Each path below is one point turned by a fixed rotation once a step. After each direction that follows a path, write how fast that rotation turns it, in deg/step (0 if it stays still).
Each turn is a multiple of 5 degrees from 10 to 175, or 0.
Each row of a path follows its step; steps can be skipped.
Rotation 1:
step 1: [ 24  -7  12  -2   5  -7   1 -12  -3   3   5  -9 -22 -23  -2  15   5  -7
  22  14   9  -6  -1  14  -7  14  10   5   1  -7  29 -18   0  23  -8  -6
  -9  -8 -14  -6 -11]
step 6: [-14  -3  -1  -3  -1 -13  13 -22   6 -20 -22   0  -4  -5   2  -7   9  22
  12   4   3 -14  13 -17 -10   7  23   2 -22   0 -23  -7  -7  12  18   0
   9   4  -4  20  -5]
step 10: [ 14   4  10 -14  -7  -3 -16  -1   4   0  11  -9  -6 -24   7  19   4   7
   9   2   3  -1  15  -9 -11  -7  15  16  -7   8  17   8 -19  31  24 -15
   7   2  -3 -13 -12]
step 12: [ -8  -1  -6 -11 -13 -24  17 -17   1 -25  -9   9  -4 -28  -8  -8  24 -11
   6   0   7  -8  14  -2  -7 -11  10   4  -8  -7  -3 -16  13  11  11  -5
   5 -24  -6   8 -10]
step 14: [ 17   9  -2  -3  -2 -13  16  18   2 -10 -17   2  -1   6   5  -5  13  -5
   3   0  -8  -4   2   1  -6   6  16   0   6 -24  34 -18   1  16   0  12
   9  14  -3 -23 -25]
step 19: [ 32  -2  25 -25   4  -9   0 -10  22 -20  -1   1 -12 -11 -11   8   1   4
  11  11   1 -17  12  -4   5  -1  -6   7  -6   3 -11  -2  -4   3  32 -13
  10   4  -5   4   2]
step 23: [  8  15 -12 -21  10 -22   0  13   6 -15  -6   2  -7   4   7  -7   0   4
  -2   9  17   7  -2 -12   3  -1  25   2  -9   2  23   2  13   7  23 -11
  -3 -14   0 -32 -12]
step 27: [ -2  -9   6   7  -5 -20   5  16 -19   4 -12  -2  11   1  -2   2   2  29
  20  15  16  -8  11  -5 -10  -1  13  -9 -10 -19   3 -40   3   8  -3 -11
   2   5  -1  -8  -4]
Directions:
[ 1 -2 -5 -1 -2  4  3  6  0 -7  0  0  0 -4 -2  2 -1 11 -4  3 -2 -1 -5 -1
  1 -5 -1 -2 -8  1 -3 -3 -1  6  6  2  3 -3  0 -4  1]	170
[ 2  5 -1  8  2  2 -7  6 -1 -2 -4 -3  0  3  0  8 -4 -3 10 -1  1  0 -5 -1
  1  3 -3  2 -6 -5  2 -2  3  3 -4  5  2 -1 -1  0 -1]	55
[ 1 -4 -5  3 -2 -6  2 -6  0  6  3  4 -5 -2 -3  3 -1  1  0 -2  1  8  2 -4
 -3  3  0  2 -9 -4 -4 -1  4  4 -6 -5 -1 -2 -3 -2  2]	125
[ 8 -6  4 -2 -4  0 -2  5  8  0 -3  1  3  2  1  0  0 -6 -7 -1 -7  4  2 -6
  4  2 -3  3 -2 -3 -1  1 -1  2 -1 -1  2  4  8 -1 -3]	70
[-2 -2  3 -2 -2  9  1 -3  3 -4  1  4 -8 -1 -1  7  5 -3  3  2  0 -2 -1 -4
  2 -1 -1  1  5  1  0  4  7  5  1 -5  4  0 -5 -2 -7]	160
[ 6 -3 -3  0  2  8  1 -4 -8 -2 -6  3  0 -5  1  2  6 -3 -2 -4  1  2 -1  5
 -6  2 -5 -2 -3 -1  1 -4  3 -8  1 -1  2  1  6  1 -1]	110
[ -1   0  -3   1  -1   7 -10  -8   7   2  -4  -6  -3  -2   1  -1   4   2
   1   2  -3   1   1  -1   1   2   2  -5   0   1  -5  -5  -3   3   1   3
  -8   3   0  -1   3]	160
Rotation 2:
step 0: [ 13   5  11   6  -7 -23  16  19 -11   6  -9 -20  -4  32  10  -1  -3 -15
   6   8  -6  13   7 -18  10   2 -12  11  -8   6  12  -4   0  31   7  -9
  -2  -5   3  12  -4]
step 6: [ -5   7  17 -17   2  -4 -21   6 -34   1 -19   3  12  -3  -2 -20   1   2
 -33  -8   1  22  13  -2  -4  -3  -4   0 -19   0 -15   1  -1   3   0 -10
  -3  13  14  -4   8]
step 7: [ -2  11  18   8  12  -5 -21  12  13 -29   2   3  -4   1  10  16  22  18
  10 -23   2  13  -1 -17  -5  -9   0 -14  -4   5   5   2   5  10  15  -7
   2  12  -2 -16  15]
step 8: [ 23  -5  -7  -4  14 -15  -1  17  -4   1 -27  11   8  15 -10   9  17 -18
  12  -3  13   7 -27  -7   6  -9  23 -13 -13   7   6  -4   8  -9 -14   0
  10   4   8   0 -10]
step 10: [-14  11  -3 -13   4  10  11   4  20  -4  -4  14  16 -17   7 -11  -8   0
  -3  16   1 -10 -26  -4  -2  28  -5   1 -28   7  11 -16 -23   4 -12  -1
  -1 -11   3  -5   0]
step 13: [ 10  10 -22  10   3  11 -13   7  12  10   4  10 -17  -9 -18  13  15  -4
 -11 -14 -14  -2   7 -16   6  -6  -6  11   1 -13 -15  24 -14 -12  -7  12
  12   3  26 -14   4]
step 16: [ 18  14 -16 -10   8   0   5  11   1  -4   1 -23 -12   9  11   0 -15  18
   2  -1 -22   7 -10   1  -4 -12   6  -5 -13  22   4 -25  -3  12  -5  17
  15   6  -7  25  -7]
step 22: [-28  -3 -12 -18 -20   5  -2   9  -8  -3  -3 -13  11  -7 -20   5   4  12
 -20   9  -2  16   9   8   1  -2  24   8  -4  -5  -9   3   6  21  12  26
  -1  15  -3  -9 -14]
Directions:
[ 3  0  0 -7 -2 -3 -5 -2 -1  6 -7 -2 -1  3 -1 -2  0  5 -4 -1  5 -6 -1  1
  2 -2  0  7  0  0 -1  4  9  4  1 -4 -8 -4 -3  2  0]	130
[ 0 -4  4  0 -5  4  3  1 -8  3 -6  0  2  1 -2  0  5 -2  4 -4  0  1 -6  2
  0 -2 -8 -1 -5  0 -6 -1 -9 -1 -2 -3 -1 -5  1  4 -1]	170
[-1  4 -3  3  5  1  0  0  0 -8 -1 -5  8 -1 -3  2  2  1 -6 -1  0  6  3  2
  4 -2 -7 -1 -2 -3 -4  8  6 -3  3  3  2 -4  1  4 -3]	45
[ 4 -2 -2  0  1  7 -8  4 -3  3 -1  0 -1 -6 -2  2  3  3  0  3 -5  0  6  5
  3 -1 -3 -4  1  3  1  2 -2 -1  3 -2 -5 12 -2  1 -3]	40
[ 2  0  1 -6 -4  0  2 -3  4  3  4 -3 -1  6 -6 -1  0 -5  0  4  0  4  4  8
 -1  3 -3 -4 -5  4 -6  2  4  2 -1 -4  5  4  1 -1  7]	115
[ 4  1  8 -2 -5  0  1  0 -5 -3  2 -7  3 -1 -1 -3  0 -3  4  5  5 -2  2  4
  2  1 -1  1 12 -6  4 -2 -1  1  5 -3  2 -1  5  0 -2]	10
